One turning vector, and how many steps it has turned
The counts run from 0 to 568.
110 142 109 148 131 121 128 118 143 125 129 137 143 112 127 136 126 144 129 160 137 136 150 127 128 111 129 106 145 152 142 120 122 116 116 118 105 159 119 145 151 109 143 109 134 116 123 110 119 96 117 101 140 113 146 144 126 114 140 125 119 139 96 131 142 151 135 133 95 147 137 123 137 -> 506
109 153 102 110 150 111 119 111 120 139 107 145 131 132 147 116 119 129 139 140 124 115 168 104 132 138 132 116 132 141 138 128 126 120 125 136 111 142 122 135 127 151 150 109 133 139 123 96 131 114 112 116 131 110 171 133 135 112 145 124 112 121 119 147 138 140 137 134 98 134 142 106 123 -> 211
119 139 109 127 116 105 121 114 133 131 136 143 141 117 123 125 115 131 141 125 132 139 144 114 101 127 121 114 156 161 145 124 93 145 121 127 111 152 143 122 143 117 148 126 168 128 112 121 131 113 116 91 132 124 138 148 143 100 128 122 128 125 126 135 149 134 121 118 95 127 148 114 129 -> 133
129 134 120 124 123 129 136 104 142 148 133 148 123 109 148 113 128 159 156 151 143 112 161 135 146 130 113 123 124 151 128 136 126 129 117 136 121 155 103 133 147 149 165 119 137 128 138 102 107 113 100 119 123 117 146 129 140 130 132 119 119 129 118 145 141 137 141 129 106 142 133 100 143 -> 78
109 116 100 128 117 126 110 101 129 129 127 141 120 119 151 127 140 129 140 146 139 114 137 112 94 141 138 124 150 157 143 120 100 150 125 128 110 152 120 143 168 129 143 118 157 114 123 114 114 113 126 106 120 122 152 130 133 114 129 118 118 122 109 123 158 127 127 131 94 133 125 124 113 -> 222
104 138 126 137 128 124 125 134 149 132 138 128 127 113 127 139 127 140 139 150 130 120 135 121 143 131 116 116 128 156 112 119 126 118 122 130 99 150 133 123 149 116 171 133 133 136 124 112 112 109 117 121 145 126 113 157 134 118 116 104 122 147 106 140 133 138 106 135 76 151 142 118 125 -> 277
116 125 116 131 117 125 124 118 132 146 112 124 125 118 147 126 122 136 140 159 138 120 159 125 117 129 108 118 150 152 141 119 112 138 123 141 120 144 123 151 162 133 140 109 137 125 127 105 108 108 110 141 108 103 147 140 116 118 147 121 111 114 108 140 168 129 112 133 90 148 133 115 117 -> 318
100 154 113 123 145 116 120 119 143 125 126 138 130 84 132 113 126 158 130 148 141 128 124 124 116 122 124 111 131 144 113 116 104 133 152 121 118 139 123 126 134 96 154 117 153 122 119 141 107 109 126 108 126 124 137 112 140 113 146 119 115 130 111 121 143 131 116 129 77 142 145 140 137 -> 52
124 132 102 137 141 110 141 111 137 146 103 145 132 91 143 124 118 166 131 143 132 122 148 126 134 116 126 106 119 142 126 150 112 117 150 129 112 150 111 117 130 120 151 114 137 134 132 120 124 110 108 102 127 119 132 110 112 140 144 123 110 125 118 138 127 127 140 134 88 143 136 112 152 -> 61
98 136 126 119 110 105 137 141 141 149 130 132 129 121 140 129 121 132 131 144 126 137 145 106 136 135 128 101 120 160 116 124 102 122 133 134 107 160 136 115 132 129 172 125 129 134 121 114 129 102 117 117 144 123 132 138 131 133 135 110 123 165 106 148 144 135 137 125 85 153 128 113 114 -> 29
97 131 108 118 132 111 125 112 132 147 139 150 106 124 169 108 136 123 133 141 133 104 148 99 129 139 135 113 124 150 124 131 114 128 115 125 109 154 114 131 151 142 161 112 129 130 126 102 124 107 121 118 131 122 155 131 158 128 125 116 118 143 108 135 135 125 141 135 96 134 128 118 113 -> 218
109 149 116 124 135 123 105 105 142 127 108 134 140 106 136 108 133 170 149 127 138 101 141 124 129 134 112 125 145 150 117 138 110 144 141 139 118 149 113 127 137 114 154 123 163 136 128 129 123 117 116 123 121 131 130 106 130 119 137 124 124 114 135 143 137 144 114 135 81 129 149 106 144 -> 191
112 121 93 133 135 110 124 109 127 141 117 155 122 128 160 129 115 139 133 132 142 112 166 105 108 141 149 105 130 146 133 139 108 129 127 135 110 157 110 118 160 155 145 115 139 135 126 111 135 106 119 99 127 127 149 125 131 134 124 122 115 133 123 135 147 124 142 125 113 135 127 105 133 -> 215
118 129 102 125 117 120 123 95 120 139 115 145 133 118 153 125 112 127 142 118 143 118 170 126 112 137 123 106 137 149 124 127 91 138 119 143 120 148 123 128 135 161 136 115 145 137 124 104 140 111 103 105 124 112 141 135 135 121 128 112 112 121 126 119 161 127 123 122 101 146 145 103 123 -> 552
99 128 120 142 131 134 118 114 147 135 120 136 126 108 152 138 133 164 134 155 131 116 142 128 137 121 116 116 133 161 124 139 117 119 129 131 102 154 111 139 163 108 156 115 129 132 145 109 102 116 116 131 124 126 122 128 120 121 120 120 114 111 120 126 143 133 110 139 84 131 145 111 133 -> 186
96 122 107 127 120 120 130 115 143 140 157 154 127 114 147 128 133 124 129 150 145 139 152 113 115 127 130 104 133 174 135 133 95 136 112 123 113 154 117 127 145 124 144 122 153 118 127 123 121 116 129 105 138 130 137 148 144 121 128 127 131 137 109 135 153 125 126 134 87 123 119 122 110 -> 127
115 129 107 135 144 111 118 117 137 128 106 138 135 104 138 112 138 146 140 153 145 106 142 129 108 135 138 114 134 139 109 128 117 137 145 139 119 152 104 122 144 123 148 119 145 126 113 132 128 110 133 110 130 123 141 114 120 132 140 113 109 147 99 144 132 149 136 149 77 161 118 125 137 -> 67
112 118 97 125 118 113 131 129 145 138 132 142 119 89 136 129 118 136 144 136 142 123 137 125 105 129 128 112 128 162 120 132 85 130 137 131 104 152 139 109 145 114 156 134 161 134 120 141 119 113 126 101 124 142 105 123 136 129 123 122 117 138 114 128 136 118 122 114 89 121 139 131 126 -> 141
93 152 100 123 145 119 120 106 138 129 112 135 129 107 150 107 129 125 133 118 132 95 153 109 126 142 123 115 130 134 124 143 122 125 135 137 102 143 126 128 127 133 155 134 146 159 114 123 146 102 111 118 124 131 139 133 150 109 132 119 125 127 133 133 142 121 135 137 84 145 157 126 122 -> 102
96 128 114 119 128 124 125 135 134 131 145 139 121 89 127 130 116 124 153 165 138 111 146 120 105 155 135 124 148 141 135 126 110 124 150 136 107 135 129 131 139 138 148 147 155 150 113 131 125 117 122 117 119 121 147 130 142 97 132 131 121 139 116 137 156 105 123 137 81 137 130 140 120 -> 239
107 126 110 122 129 129 131 89 134 140 136 160 128 113 155 122 144 135 143 141 146 122 150 126 120 140 124 105 121 161 114 131 118 139 120 128 128 151 97 125 135 150 145 110 141 118 143 105 119 133 120 117 146 122 149 140 136 122 141 118 119 107 125 120 159 126 124 140 90 146 141 109 123 -> 545
117 124 91 118 120 104 124 135 144 141 129 141 115 98 134 131 115 133 147 131 136 120 136 113 106 130 129 117 132 161 120 123 94 128 135 130 99 152 147 110 139 111 164 136 156 140 112 132 119 113 125 103 130 140 110 129 137 129 120 121 118 142 113 130 126 123 124 115 89 116 147 130 131 -> 140
110 141 114 108 127 107 113 129 123 136 118 137 131 139 142 119 108 132 145 126 134 122 158 111 109 140 133 111 137 150 124 115 108 132 122 143 105 156 148 118 146 148 163 133 141 135 108 116 126 106 121 108 130 121 143 138 152 114 120 115 118 148 128 145 154 144 134 108 106 135 146 109 106 -> 460
100 127 112 142 128 131 120 109 151 128 141 156 122 101 152 135 118 159 156 147 144 108 160 119 120 144 134 113 131 150 131 121 129 111 133 142 112 149 104 138 159 128 143 128 139 135 138 107 119 127 106 114 119 133 144 126 136 110 118 126 125 116 130 109 158 117 119 130 102 129 151 114 138 -> 92
110 125 115 132 128 139 125 134 133 134 136 141 130 118 129 153 115 138 128 156 139 134 151 128 122 143 140 115 141 155 130 125 109 124 124 127 98 158 138 123 163 149 165 151 145 139 123 120 108 94 125 102 141 129 121 141 133 118 109 112 120 150 114 138 158 130 132 120 99 142 127 114 121 -> 369
106 126 105 116 122 104 123 133 142 140 147 155 122 127 140 127 123 120 153 137 140 122 149 96 107 152 148 110 128 163 121 112 114 127 124 137 109 154 129 110 142 140 156 127 147 129 115 115 134 122 130 106 146 137 146 147 143 126 124 115 130 155 111 141 141 127 130 128 92 133 126 117 116 -> 124
121 124 109 119 115 115 129 125 119 143 101 131 140 119 125 140 114 129 136 139 131 136 153 132 105 135 135 108 141 156 128 132 85 139 136 145 111 163 144 117 132 152 149 133 146 138 122 117 136 103 118 105 137 117 118 127 112 123 134 116 110 139 117 145 155 133 136 117 88 146 133 111 116 -> 25
114 129 88 132 132 122 124 112 147 141 107 137 125 107 158 134 137 143 151 131 130 123 146 118 115 126 110 115 129 159 126 134 136 122 140 138 100 152 122 129 149 104 156 112 139 140 133 114 106 128 118 128 119 129 123 139 115 121 136 125 118 93 136 130 146 121 123 129 86 135 165 120 127 -> 433
114 129 104 115 150 127 127 134 126 143 128 145 115 91 139 136 118 150 127 162 141 120 133 136 127 123 130 116 125 153 110 125 99 123 133 120 97 145 129 115 159 133 164 125 139 133 131 132 85 110 134 115 134 118 122 121 140 121 114 120 101 127 105 134 135 123 116 121 94 123 136 130 131 -> 48
105 136 108 119 113 114 132 111 131 147 122 142 124 121 164 119 115 119 143 119 133 113 165 107 134 136 116 103 124 152 122 123 101 123 117 139 113 145 131 127 132 152 154 109 132 142 119 102 137 108 100 115 124 116 140 141 151 124 126 110 119 143 124 126 145 131 126 119 98 147 149 109 119 -> 554
109 143 91 127 148 123 115 119 139 122 106 144 150 105 136 124 126 137 144 130 149 107 171 125 114 142 128 106 142 139 113 137 122 126 139 142 115 145 105 119 123 144 136 124 151 153 110 136 142 115 130 112 135 131 138 125 114 125 140 124 122 124 125 139 148 144 127 138 84 147 139 115 145 -> 535
119 134 92 114 121 104 128 137 138 142 129 140 114 103 132 128 113 128 152 128 129 118 137 111 115 128 125 121 132 160 122 119 101 123 130 131 94 150 158 113 139 119 171 133 152 143 114 123 116 114 120 110 129 133 113 140 144 120 115 116 114 144 113 140 120 126 126 110 88 120 151 125 128 -> 139
124 122 114 109 115 129 119 108 126 130 124 144 145 117 123 139 134 134 147 159 129 131 150 128 110 139 142 127 149 164 148 145 100 141 136 143 109 164 128 127 135 140 149 143 161 127 132 112 123 119 119 99 137 121 133 120 114 115 126 122 125 131 118 155 144 147 148 133 88 124 117 106 118 -> 361
90 133 113 136 129 107 130 125 146 144 119 141 136 130 163 121 135 136 138 139 135 134 152 102 114 139 129 91 121 151 123 138 134 124 141 141 112 159 113 117 141 119 148 119 132 133 118 116 134 114 126 118 134 134 143 142 119 136 147 123 132 129 134 146 164 124 137 142 83 156 135 114 109 -> 447
103 147 105 145 128 134 119 119 151 121 120 128 136 92 134 117 131 146 138 129 148 104 148 128 127 124 115 115 149 137 111 125 113 128 127 130 109 151 118 141 147 113 150 124 151 144 110 136 127 89 116 117 121 133 120 128 135 121 131 118 120 143 110 123 144 139 123 128 87 160 150 130 147 -> 520
106 134 123 114 111 118 131 108 143 142 134 142 133 116 142 123 148 132 149 157 111 136 133 108 130 140 135 122 129 163 142 138 123 127 138 133 105 165 125 129 124 118 167 130 142 122 134 98 122 120 109 111 139 129 148 127 126 116 142 120 133 142 119 153 135 142 155 137 82 134 131 111 115 -> 358
86 142 121 154 130 117 115 122 157 127 125 135 135 114 151 129 127 168 135 139 136 117 141 116 131 120 120 104 132 155 115 128 120 120 134 131 109 156 110 130 159 94 155 111 131 127 129 117 119 106 113 122 127 132 127 127 130 123 124 117 125 136 119 123 143 142 112 135 87 146 150 112 140 -> 184
111 146 114 115 150 108 132 132 131 135 116 137 139 102 124 108 138 128 134 156 144 128 141 140 122 118 116 106 126 144 107 130 122 133 128 132 110 155 121 114 124 123 159 119 139 131 111 136 117 105 140 119 147 119 136 141 141 120 144 123 111 142 102 163 134 149 135 135 74 157 127 129 116 -> 161
107 128 100 119 130 111 122 119 135 137 117 146 125 117 134 134 143 132 144 136 122 140 125 107 97 137 142 109 129 168 126 131 125 135 141 133 102 165 136 111 140 116 160 126 141 121 133 112 119 134 133 108 153 137 126 139 114 120 136 122 119 114 126 133 147 126 140 130 78 139 154 122 110 -> 16
121 141 105 105 119 114 124 121 126 137 97 124 144 122 128 126 130 122 136 133 122 139 144 121 115 132 125 116 142 163 130 133 95 139 134 138 108 160 150 121 117 132 154 126 150 133 119 113 128 110 118 108 140 119 127 132 114 118 149 116 117 131 112 153 140 147 140 121 79 141 141 112 106 -> 23
112 132 134 114 116 126 125 111 122 134 137 144 140 113 116 124 118 135 147 151 131 119 150 134 121 142 136 122 144 154 139 142 91 142 132 140 116 156 125 125 127 159 159 150 156 139 126 112 135 107 109 101 138 118 143 119 142 104 124 118 123 148 118 154 146 138 146 131 91 138 123 106 122 -> 363
115 132 85 98 134 113 117 109 124 131 100 144 127 104 146 117 138 134 152 133 130 123 143 122 93 136 139 120 137 151 128 141 112 134 146 142 100 164 132 118 128 131 154 132 153 134 122 131 119 118 128 104 123 135 133 105 132 118 137 131 113 120 128 141 141 132 162 119 98 119 147 128 120 -> 345
96 133 111 108 116 111 109 124 143 126 136 143 123 118 143 126 126 142 149 151 127 130 133 103 101 136 139 124 136 165 130 103 100 132 140 133 108 153 148 126 143 107 161 131 150 116 127 117 105 126 121 115 123 132 142 122 140 106 130 123 127 137 116 129 148 138 124 119 92 111 141 128 107 -> 468
111 135 116 105 126 122 124 111 117 142 117 140 138 130 146 124 121 126 136 146 136 131 168 132 125 125 116 110 140 156 139 144 99 137 113 140 111 155 135 134 140 156 148 125 142 132 128 111 119 107 115 118 128 110 144 141 143 109 129 128 119 118 128 158 160 142 139 123 98 128 132 101 97 -> 457
